In the data rows, 128 means zero.
Some points, one per row:
[ 89 163 113 198 130 128  70 100]
[112 103 143  76 122  87 106  57]
[ 85  92 140  54 195  93 101 104]
[188  75 131  46  77 127 185 171]
[132  96 125  94 113  97  99  59]
[188  91 127 158  25 147 141 114]
[135 154 119 183 107 136 122 134]
[131 116 127  99 140 113 124 117]
[111 143 124 115 132  93  87  80]
[106 190 101 210 126 197 137 202]
[131 123 108 104 119 149 139 160]
[151 127 138 122 114 102 119 106]
[134 133 153 116 116  59  99  29]
[ 99 145 118 116 168 169 159 222]
[ 71 165 139 159 222  77  65 108]
[145 109 115 120 129 167 177 191]
[100 192 130 221 179 126  90 153]
[179 146 122 155  46 180 180 178]
[174 118 133 149  63 140 124 113]
[137 188 110 244 122 177 127 159]
[172  95 144 152  58 135 110  83]
[117 132 111 163 128 149 119 158]
[ 90 182 107 118 172 139 127 194]
[ 75 154 156 106 243 105 112 149]
[ 92 143 173  78 171  79 105  50]
[123 141 126  87 146 126 138 154]
[ 92 112 146  72 199 103 109 143]
[148  95 116  88 101 156 180 169]
[132 115 123 129 110 156 155 162]
[ 96 145 138 107 183 118 155 146]
[110 111 119 149 134 115  99  99]
[177 131 113 115  92 151 175 144]
[130 112 136  85 169  86 114 103]
[172 106 134 120  92 118 143 125]
[104 161 115 176  96 152 148 170]
[142 151 119 182 105 135 119 132]
[ 98 120 132  34 182 145 180 186]
[117 141 140 113 180 166 160 224]
[148  90 115 133  84 154 130 136]
[163  74 130  73 107 120 157 124]
[119 121 117 140 115 134 118 138]
[148 162 150 127 137  85 117  97]
[144 142 116 193  83 164 127 145]
[136 143 148 137 157 104 136 108]
[115 170 148 129 197 100 114 137]
[138 158 104 162 131 144 139 170]
Then 10 other points, each followed by its number:
[152 147 136 187 112 127 114 110] 0
[144 186 101 255 103 164  90 148] 1
[166 131 106 159 106 164 134 158] 2
[115 191 137 203 167  79  80  65] 3
[121 156 114 155  81 147 133 143] 4
[118 166 139 226 135 125  80 106] 5
[157  84 135  99 112 131 141 127] 6
[105 132 137 121 162 130 139 130] 7
[126 121 127 143 100 133 135 125] 8
[ 99 166  93 155 152 190 166 212] 9
Which of these numbered points is nearest to each point below, ignoring the 3 directions in which the first points spread most? Its number follows each.
[155 172 124 145 140 119 146 142] > 3
[158  95 130 175  84  92  78  27] > 6
[143 157 146 182 122  95  73  56] > 0
[ 90 138 142  84 207 151 172 182] > 7
[124 125 111 112 115 149 149 135] > 9
[178 132 115 142  84 146 161 122] > 3
[171 119 126 110  82  78 111  43] > 3
[197  73 128 171  32  97  93  34] > 6
[109 186  95 225 108 163 113 131] > 9
[104 126 126 123 173 130 104 121] > 6
[109 177 129 174 162 110  78 145] > 1
[125 109 116 102 121 106 117  69] > 9
[ 94 166 138 121 219  96  80  95] > 2
[ 90 121 133 107 196 109 113 119] > 6
[ 98 138 155 128 194 126 122 177] > 5
[150 172 122 171 108 141 138 124] > 3
[160 124 148 151 124  97 109  88] > 0
[118 123 120  33 139 163 199 197] > 4
[126 160 142 188 146 101  98 102] > 0
[128 115 134 128 126 108  97  81] > 6
[105 154 121 195 159  92  76  89] > 6
[172  92 118  87  82 127 144 128] > 1
[159 165 103 216  88 156 140 134] > 3
[179 104 119 133 102 164 196 192] > 0
[158 151 102 162  88 148 151 145] > 3
[168 111 132 116  88 124 156 140] > 0
[169  98 140 135  82  53  60  20] > 1
[115 134 132 107 160 102 106 113] > 1
[ 79 137 139 129 167  80  88  86] > 8
[ 82 148 126  65 196 124 126 163] > 4
[114 166 153 172 148  95  76  71] > 0
[113  81 161  28 183 107 160 140] > 5
[165 135 109 142 126 152 148 166] > 2
[ 65 119 154  66 210  78  93  93] > 8
[154 127 128 123 131 127 152 161] > 0
[194 129 109 214  29 138  98  56] > 2
[174  53 139  44  83 140 201 171] > 5
[172 114 106 148  68 182 145 143] > 2
[116 164 127 224 132  99  54  59] > 6
[151 109 160 186 112 112  92  84] > 5
[113 138 126 163 121 124  95 103] > 8
[173 106  95 152  70 181 178 180] > 6
[105 113 142 117 161 126 129 104] > 7
[105 116 149  97 194 102 124 144] > 5
[135 104 143  11 148 103 168 118] > 3
